In the data rows, the value 128 means zero.
Some points, each followed by its number:
[149 131 127 136 117 122  75 117 127 145 145 118 100 145 142 132] 0
[ 70 162  93 131 143 143 134 168 114 148 144 189 159 142 125 159] 1
[ 87 104 129  60 150 117 133 129 137 141 122 140 169 102 121 152] 2
[115 131 109 138 144 121 105 164 117 109 153 172  93 135 140 124] 3
[134 132  84  94  73 149 128 138 151  94 129 136 114 130 153  99] 4
[145 113 145 111 143 129 134 135 128 138 120 121 139 125 135 122] 5
[129 111 118 122  89 122 107 124 133 116 159 146 119 128 130 121] 6
[148 147 116  81 156 118 120 127 142 119 143 120 119 111 140 131] 7
[105 131 125 149 132 131 137 108 127 145 139 129 115 133 117 153] 8
[ 83 131 131 163 118 145 155 118 113 137 100 131 136 102 104 157] 9
[130 127 139 125 180  91 130 117  94 149 101 139 162 138 116 133] 10
[109 139 118 119 115 134 150 111 139 125 130 125 112 158 131 121] 11
[126 114 143 161  91 113 111 140  87 112 115 137 142 130 106 159] 12
[133 170 111 165 109 109 106 134 122 108 118 133  93 149 131 116] 13
[139 140 143 159 116 109 130 145 108 138 130 136 100 141 111 150] 14
[127 132  96 136  79  98  97 115 117  84 128 124  93 136 139 111] 15
[143 122 135 125 175  85 105 108  98 147 114 132 167 150 121 132] 16
[173  98 147  82 137 119 107  95 146 131 140  86 104  86 139 103] 17
[121 149 128 126 145  98 143 115  92 159  93 121 115 101 108 119] 18
[121 113 124 131  95 155 137 147 112 120 125 128 145 112 113 155] 19
[ 89 128 110  81 171 132 159 142 114 152 187 162 190 109 125 168] 20
[ 72 126 107 141 123 122 115 157 116 105  84 138 166 143 112 144] 21
[152 146  78  61 107  94  39 122 165 116 152 113 102 124 153 140] 22
[152 140 131 138  91 118 114 117 136 117 106 123  81 131 148 119] 23
[123 192 103 136 134  73  99 144 107 156 136 175  99 162 132  92] 24
[ 94 117 120 129 124 153 136 157 127 111 140 168 163 158 139 122] 25
[109 146 123 103 168 119 125 150 114 133 146 141 128 117 128 136] 26
[135 129 136 132 121 102 119  74 143 121 104 126  90 174 135 119] 27
[141 125 132 175  94 136 131 116 112 125 134 144 128 158 133  84] 28
[124 102 148 184  97 129 127 142 126 143 151 144 120 188 112 137] 29
[142 139 119  63 160  66 124  71 127 109 123  75 119  87 100 118] 30
[105 143 124 155 122 160 159 150 120 122 105 136 102 135 133 130] 31
[118 122 123 119  99 152 148 148 112 125 122 123 153 114 112 157] 32
[133 111 137 118 117 153 123 112 167 116 147 111 125 126 155 120] 33
[ 96 126 101 101 127 153 121 161 140 154 161 156 159 110 138 142] 34
[ 98 159 110 142 162  89 120 117  86 128  99 128 142 171 117 127] 35
[145 143 139 150 149 133 129 121 111 145 111 133  95 117 135 117] 36
[132 145 111 126 151 109 127 159 115 127 130 149 154 128 124 131] 37
[151 124 124 102 134 119  89 141 118 111 111 151 127 127 152 128] 38
[167 120 122 104 110 159  81 152 174 169 210 130 123  90 146 148] 39
[129 113 139 126 126 164 124 124 165 132 158 121 125 123 145 130] 40
[141 143 123 107 164  88 124  84 103 141 119 144 108 128 145 119] 41
[118  89 128 134  66 137 134 112 140  92 168 110  95 120 127 122] 42
[128 138 106 106 131 115 103 106 146 138 151 120 142 123 132 152] 43
[ 83 107 129  68 146 113 117 132 124 148 133 151 172 126 125 148] 44
[115 137 115 147 140 150 110 169 127 138 151 148 118 115 119 116] 45
[126  88 133 145  57 149 125 116 140 108 181 114  95 139 132 127] 46
[106 117 131 126 176 108 132 170 100 135 144 135 153 118 118 130] 47
[115 158 110 145 141 116 125 154 101 152 154 170 115 115 121 113] 48
[107  95 118  79 147 124  92 186 107  97  90 182 175 125 150 155] 49
[110 148 122 109 117 127 158 113 147 128 134 119 110 151 127 118] 50
[ 72 123 110 152 104 129 116 166 123  96  87 143 173 144 113 144] 51
[134 119 133 145  97 154 135 159 116 132 144 127 146 107 116 137] 52
[120 102 145 122 148 177 164 143 132 136 156 118 171 103 121 121] 53
[128 106 131 101 157 160 135 130 158 107 121 106 126  99 148  87] 54
[127 140 130  92 107 105 133  96 168 157 114 120 112 128 128 104] 55
[122 138 131 134 171 108 140 152 110 141 104 124 127 122 123 148] 56
[152 101 157 179 140 138 135 121 131 183 155  99 140  96  98 154] 57
[135 102 132 145  56 177 130 132 145  93 147 136 108 152 149 138] 58
[123 159 114 153 134 113 110 156  99 157 151 172 115 125 120 110] 59
[144 101 136  80 117 136 110  91 137 121 111 116 131 122 155 116] 60
[147 123 120 198 110 136  67 126 112 136 152 142 119 132 135 154] 61
[104 147 123 159 109 119 109 136 123 128 126 115 130 146 108 141] 62
[127 136 132 124 171 115 139 154 105 144 100 129 135 115 127 147] 63
[109 135 123 131 109 129 146 106 136 127  98 126 106 137 124 118] 64
[107 150 135 142 132 101 155 165 120 157 117 159 134 138 103 120] 65
[143 185 121 131 139  96  97 100 129 129  82  98  83 127 146 118] 66
[115  89 161 134 125 153 158 100 121 108 118 119 136 147 125 123] 67
[125 117 129  65 161  93 114  84 138 135  78 116 138 147 146 121] 68
[105 178  93 146 164 114 139 178 136 114  81 132 150 123 131 135] 69
[193 130 171 124 183  85 150  91 126 129 101  74  73 108 120 126] 70
[128 125 130 124 180  93 113 125 103 148 117 146 160 143 130 135] 71
[170 121 146 186 140 142 121 144  95 127 154 105 168 130  97 148] 72
[127 101 127 106 157 131  96 151 123 139 154 143 148 127 144 139] 73
[157 137 147 159 156 138 154 122 135 161 160 107 113 132 118 132] 74
[102 159 107  89 108 129 125 148 129 159 137 161 129 127 124 130] 75
[136 143 127 156 123 112 118 154 106 126 116 134 117 123 120 145] 76
[133 129 135 121 177  85 125 118  87 144  89 141 166 132 112 134] 77
[119 151 122 137 147 110 118 109 127 152 106 119 110 140 122 135] 78
[129 133 143 164 136 117 116 158 103 142 137 147 111 140 117 160] 79
[ 73 158  93 144 141 142 137 175 112 155 142 195 163 146 121 148] 80
[138 107 141 129 127 169 130 134 171 132 172 121 125 137 145 120] 81
[124 106 140 118 128 139 165  96 112 130 113 131 135 114 127 108] 82
[145 123 113  60  58 129  75 122 171 101 133 110  98 111 149 120] 83
[ 93 136 115  84 130 131 139 137 129 131 102 124 182 113 119 131] 84
[162 100 151 128 116 142 157 116 146 105  85 111 127 129 140 124] 85
[127  98 137 137  76 132 145 108 127  99 158 108  95 125 125 118] 86
[171 129 147 186 145 136 128 144  92 120 144 108 155 130  97 148] 87
[150 146 131 141  88 117 121  80 164 146 148  81  96 154 121  97] 88
[116  98 160 138 118 149 176 127 138  88 112 126 150 155 122  69] 89
[ 91 149 129 106 157 121 161 104  87 153  94 125 109 159 119 124] 90
[133 114 124 126 114 160 108 111 168 108 136 109 118 127 144 122] 91
[117 144 161 178 158 119 186 111 114 168 138 111 115 145  91 124] 92
[138 132 108 109 102 160  59 133 189 163 194 146 101 149 167 129] 93
[160 115 153 178 143 109 140 105 106 125 100 126 112 170 130 131] 94
[149 105 130 150 126 103  98 126 118  79 100 121 102 150 145 139] 95
[ 78 126 104 151 118 125 104 176 113 103  88 151 178 130 115 153] 96
[107  96 139  84 171 151 155 133 135 142 138 125 144 115 140 142] 97
[125 144 131 127 170 103 120 148 111 140  98 128 126 122 133 144] 98
[ 86 117 122  71 141 108 110 143 137 155 149 156 158 120 126 152] 99
[113 136 110 135 138 129 131 181 131 114 139 176 111 128 143 127] 100
[174 101 152 141 121 137 144 105 135  97  89  90 120 127 129 118] 101
[123 151 122 147 115 122 120 128 123 135 101 131  89 133 142 113] 102
[120 124 140  85 141 110 148  84 122 129 111 141 132 124 131 102] 103
[158 118 151 179 142 114 141 117 111 121 107 131 102 164 135 124] 104
[196 159 166 128 170  84 164  88 128 123  98  61  55 109 114 108] 105
[139 143 149 121 161 110 161  83 119 139  90  86 123 154 118 127] 106
[134 146 138 110 160 123 124  78 160 174 129 112  98 134 140 157] 107
Which point above is nearest to each new point? Its number follows each.
[ 99 124 102  96 130 152 129 153 139 155 162 145 156 102 136 142] 34
[ 89 132 113  97 170 138 163 153 117 146 180 154 188 104 126 165] 20
[111 102 139  96 163 153 151 133 137 118 114 123 132 104 136 100] 54
[173 126 129 112 119 155  78 151 179 170 211 129 117 103 141 141] 39
[102 141 137 167 115 158 159 117 115 151 104 125 123  88 107 143] 9
[136 100 137 140  64 175 128 135 141  96 143 138 105 164 151 137] 58
[101 152 112  92 106 136 127 156 127 156 134 168 128 123 125 140] 75
[ 94 148 117  95 100 134 138 160 130 152 126 169 128 119 120 138] 75
[ 93 131 107  90 147 145 152 144 121 140 183 159 180 111 129 162] 20
[118 128 139  96 162  98 138  91 112 130 112 144 136 114 128 103] 103
[147 144 133 133  80 130 146  75 162 141 135  79  91 149 132  84] 88
[115 149 165 183 153 117 174 119 103 171 150 116 109 149  86 131] 92
[113 133 161 178 149 130 185 120 102 173 151 124 106 140  95 119] 92
[125 163 121 166 167  98 154 119 102 159 109  97 137  92  74 141] 18
[124 119 113 103 164 120  86 168 109 144 158 168 156 123 137 143] 73
[152 108 168  92 150 114 164  31 126 126  85  50 122 141 135 125] 106
[130 144 119 169 130 126 117 140 124 124 104 122 113 121 123 138] 76
[157 137  71  84  90 106  36 120 175 105 176 103  92 126 159 126] 22
[132 106 127 140  72 169 111 158 147  88 135 152 113 168 153 141] 58
[132 117 120 113 159 132  72 152 132 137 155 142 138 125 151 133] 73
[137 155 128 128 156 123 152  95 156 131 115  69 131 127 111 110] 106
[133 130 111 104 119 146  72 125 176 151 174 135 111 144 159 129] 93
[121 139 138 136 149  94 154  75 121 158  92 108 103 101 104 133] 18
[121 118  89 160  78 188  74 164 145  94 139 152 132 114 158 144] 58
[126 143 120 110 144  88 120 113 139 142 123 133 109 136 124 149] 78
[156 112 121  59  58 139  94 115 161  99 134 102  93 110 145 127] 83
[177 121 168 172 138 126 139 106 141 145 148  92 105 135 122 111] 74
[141 152 124 134  85 115 125  75 156 127 144  92  88 156 125  97] 88
[145 127 130 185  98 142 127 122 110 116 134 149 113 158 137  77] 28
[133 131 107 107 137 120  99 112 143 144 152 123 146 120 130 156] 43
[140 122 109 105 133 108 132 144 109 117 145 123 148 124 121 140] 37
[141  76 130 122  47 196 132 104 156  90 154 114 145 154 141 140] 58
[144 126 123 172  94 122 130 121 105 124 117 149 141 149 132  86] 28
[111 168 101 148 172 109 144 181 132 129  85 140 167 123 126 146] 69
[150 131 129 154 119 128 119 149 136 112 129  96 114 108 120 127] 76
[158 133  76  72 108 103  40 125 166 113 167 106 106 122 152 141] 22
[116 156 129 111 121 127 165 114 154 137 131 112 112 143 126 108] 50
[149 148 123 129  90 115 125  69 157 139 144  87  83 164 136  91] 88
[123  97 165 151 112 153 171 133 136  89 110 131 144 156 125  62] 89
[167 103 137  78 131 116 107  99 151 138 145  95 109  92 134 102] 17
[140 133 146 135 164 132 134 122 159 162 169 120 136 120 120 106] 74
[142 147 125 132  85 117 130  68 162 141 142  84  89 154 125  88] 88
[102 172 101 157 166 107 135 189 124 122  99 143 166 134 120 138] 69
[ 77 182 110  92 152  94 119  92 130 150 111 110  93 136 131 145] 78
[153 129 116  96 118 149  90 153 177 177 209 134 122  89 149 153] 39
[ 87 144 137 157 118 152 165 121 119 155 113 126 129  96 103 151] 9
[ 87 136 101  82 146 151 156 136 128 141 188 153 173 113 126 160] 20
[136 110 153 109 155 122 141 136 114 148 111 129 141 130 126 138] 5
[142  88 123 127  51 195 137 106 163  81 149 112 142 158 145 138] 58
[122 147 158 173 142 112 181 117 108 170 146 119 107 144  91 109] 92
[101  96 159 148 113 153 183 133 121  75 108 141 154 153 119  93] 89
[108  99 158 129 130 146 189 120 134  94  97 122 158 141 115  74] 89
[137 160 139 100 193 105 157  92 116 138  99 103 104 125 125 141] 106
[143 128 123 153 113 157  93 155 144 120 155 141 108 103 143  85] 45
[115 129 130  95 146 106 131  91 109 134 106 154 136 123 135 103] 103
[137 141 128 128  82 116 124  73 156 148 154 102  90 155 127  91] 88
[166 122 117  97 100 150  74 155 183 169 216 127 131  97 152 142] 39
[124 139 150 125 134  94 174 112  99 154  84 127  85 123 107 130] 18
[ 92 116 111  97 129 167 140 152 136 160 169 149 149 102 139 139] 34
[152 138 127 130 130 115  86 104 127 152 138 107 100 129 137 122] 0
[ 86 142 132 162 120 154 158 122 112 145 104 130 128 102 107 151] 9
[105 137 107  82 124 125 136 131 124 130 103 125 174 105 123 120] 84
[100 112 108 106 124 154 119 152 126 149 154 147 156 104 139 142] 34
[122 158 118  88 120 123 158 107 160 186 149 133 101 106 125 109] 55
[188 115 138 164 131  71  52  95  75 101 113 138 109 127 146 125] 95
[147  92 127 116  49 191 121 103 157  98 160 122 138 165 148 137] 58
[134 133 113 157 111 160  95 164 154 115 156 148 107 104 155  90] 45
[150 140 139 110 154  83 115 100  98 131  82 124 123 132 138 124] 41
[128 107 121  84 109 150 129 109 116 115 117 135 125 140 147 124] 60
[127 107 142 185  94 127 129 153 128 143 164 137 117 183 105 137] 29
[104 103 157 128 123 140 177 130 132  84 100 123 160 151 116  73] 89
[134 148 127 137  90 123 134  72 162 138 135  85  99 161 127  87] 88
[119 139  97 103 146 112  95 111 142 145 153 129 138 118 133 155] 43
[182  92 149  92 135 117  93  97 151 125 141  77 114  78 137 104] 17
[148 174 107 119 143  86 101  81 143 112  97  86  49 143 144 136] 66
[117  99 160 139 120 149 165 131 143  95 108 135 147 156 130  64] 89
[118 137 126 135 117 127 151 113 133 120  93 126 115 138 127 120] 64
[ 96 146 108  83 113 124 127 158 126 157 130 172 140 118 124 155] 75
[124 124 141 148 134 141 182 164  92 149 124 175 157 146 119 133] 65
[109 168  98 156 164 111 129 180 128 111  88 139 166 119 124 137] 69
[134 117 136  92 149 105 110  96 142 136  96 118 137 156 143 108] 68
[152 114 125  56  63 135  98 103 175 112 137  91  92 109 146 121] 83
[156 124 125  70  64 140  91 119 172 103 127  96 103 116 146 115] 83
